In the rows, 128 means zero.
Turns, then the turns between two rows, first turn first; the first pair answered:
Guvar (before |-> after):
154  157  158  131  151  131  116  137  89  115  175  129  140  147  107  109  124  102  124  123  114  139  155  168  154  128  107 |-> 151  118  156  123  153  175  111  126  124  115  167  150  99  133  134  126  113  130  104  93  112  132  137  176  145  143  126
142  153  119  119  137  118  126  130  104  141  142  130  147  145  135  126  124  116  127  104  120  140  144  123  121  120  108 |-> 141  135  119  116  148  143  122  130  121  143  135  142  127  146  136  133  117  123  116  86  114  139  139  129  119  131  117
144  155  95  126  92  142  127  134  102  132  82  142  167  157  94  92  133  97  125  122  133  134  137  125  86  127  180 |-> 144  131  94  123  93  168  126  123  126  133  73  153  139  149  107  104  125  115  111  101  128  129  123  131  81  137  192
Sudes (before |-> after):
119  101  116  122  104  117  138  128  164  100  130  108  111  116  149  145  117  194  122  150  139  120  74  145  118  122  125 |-> 167  154  113  132  95  84  137  116  98  109  126  98  137  128  148  115  159  147  142  146  124  132  151  152  150  94  117
140  109  132  121  117  123  125  140  150  148  92  124  93  125  99  130  159  124  124  124  139  134  126  114  135  159  126 |-> 123  112  155  123  126  107  123  126  146  121  133  102  108  110  110  140  143  133  143  139  144  126  122  131  156  169  106
138  136  113  132  72  148  131  85  150  137  106  111  109  132  165  123  131  116  127  118  125  119  171  106  141  112  143 |-> 112  115  118  129  84  156  130  91  178  124  125  108  105  120  171  141  107  141  126  129  134  111  138  113  136  132  138
Kevu (before |-> after):
175  150  117  128  110  139  96  119  105  140  131  75  100  130  147  147  141  101  159  103  112  115  142  177  121  117  149 |-> 166  154  88  129  109  141  100  162  100  160  123  95  135  150  121  137  134  111  142  117  108  121  115  158  85  96  156
121  136  147  132  137  100  135  131  100  110  169  109  151  119  136  139  113  139  146  135  132  135  115  152  145  126  111 |-> 136  142  144  134  144  100  130  132  92  118  169  115  155  127  133  133  120  131  144  127  127  135  127  153  148  118  111
148  140  120  108  143  147  118  134  126  119  134  147  147  137  105  125  115  151  112  99  139  125  140  153  136  141  122 |-> 139  135  119  108  145  149  119  141  134  115  135  145  150  139  103  127  111  160  112  107  145  124  123  148  126  140  123
135  125  126  139  121  129  123  132  133  144  114  136  109  138  117  112  129  106  115  120  115  122  155  121  134  148  127 |-> 124  116  122  135  123  125  129  148  140  147  115  139  121  141  111  114  124  116  111  126  117  124  136  113  121  139  124
Then:
Each pair is 2 to 3 turns apart.
110  128  122  154  108  108  127  115  109  113  152  131  159  118  133  132  121  108  126  143  135  158  115  88  97  116  112 |-> 123  96  135  148  119  149  119  100  140  115  144  145  109  113  135  148  118  109  105  104  129  149  117  104  115  155  119 | Guvar Guvar Kevu
143  112  133  114  169  154  102  175  142  165  116  168  124  142  81  110  131  129  67  96  114  112  130  148  111  145  133 |-> 117  98  152  111  180  151  99  168  159  147  143  155  126  129  87  127  106  148  79  102  124  100  102  158  118  162  124 | Sudes Sudes Sudes
127  142  128  118  132  147  120  152  142  127  152  140  131  159  106  107  119  126  124  126  102  167  105  132  120  130  130 |-> 124  133  149  116  128  145  114  115  152  106  160  119  105  136  129  120  120  126  136  119  110  157  118  145  148  146  124 | Kevu Kevu
106  121  132  136  145  105  110  144  139  122  134  102  138  131  76  131  132  107  129  159  158  115  117  109  137  155  105 |-> 107  113  122  134  140  114  112  158  147  131  117  111  130  141  71  131  133  105  116  156  155  118  115  97  123  157  118 | Sudes Sudes
115  116  127  130  108  107  129  92  140  122  104  109  101  103  147  133  145  119  137  135  135  125  135  97  140  137  140 |-> 124  137  141  134  116  99  129  90  117  112  135  101  120  106  149  132  137  112  152  140  133  123  151  117  156  131  121 | Kevu Sudes Sudes
107  116  82  145  112  115  149  110  149  128  90  151  135  108  143  117  166  122  145  129  138  136  131  97  101  88  118 |-> 92  113  104  145  119  102  149  87  153  107  116  133  129  90  161  129  155  129  164  138  149  127  124  108  120  105  105 | Kevu Sudes
127  100  153  111  134  151  128  86  143  100  116  131  80  91  183  149  131  140  137  100  123  119  139  145  160  155  136 |-> 161  121  104  114  121  160  135  124  107  147  80  172  120  125  169  115  147  139  116  92  95  138  150  127  119  98  162 | Sudes Kevu Guvar
147  106  147  103  112  138  125  126  145  122  88  139  97  109  172  132  104  160  123  115  134  131  148  156  135  130  148 |-> 149  115  122  105  114  144  129  163  132  147  80  162  130  132  143  116  108  155  112  123  124  139  139  145  103  112  152 | Kevu Kevu
157  138  124  121  140  155  97  135  145  144  100  170  109  147  142  160  120  110  96  83  103  139  156  144  132  136  129 |-> 138  164  150  124  158  125  99  131  119  113  157  140  148  143  145  165  101  117  127  111  109  132  148  167  148  132  91 | Kevu Sudes Kevu
132  120  126  133  136  137  103  119  88  145  128  134  118  120  123  109  135  110  135  109  105  139  145  160  123  121  119 |-> 125  122  128  136  145  133  106  136  87  138  142  134  138  125  119  109  124  119  134  123  106  138  127  163  116  121  113 | Sudes Sudes Kevu
117  126  126  134  140  150  123  141  129  121  152  142  165  135  128  124  101  149  136  110  109  118  101  144  97  117  120 |-> 102  106  130  127  137  155  121  130  155  115  145  137  140  123  140  136  99  157  138  110  121  112  96  136  104  128  126 | Sudes Sudes Kevu
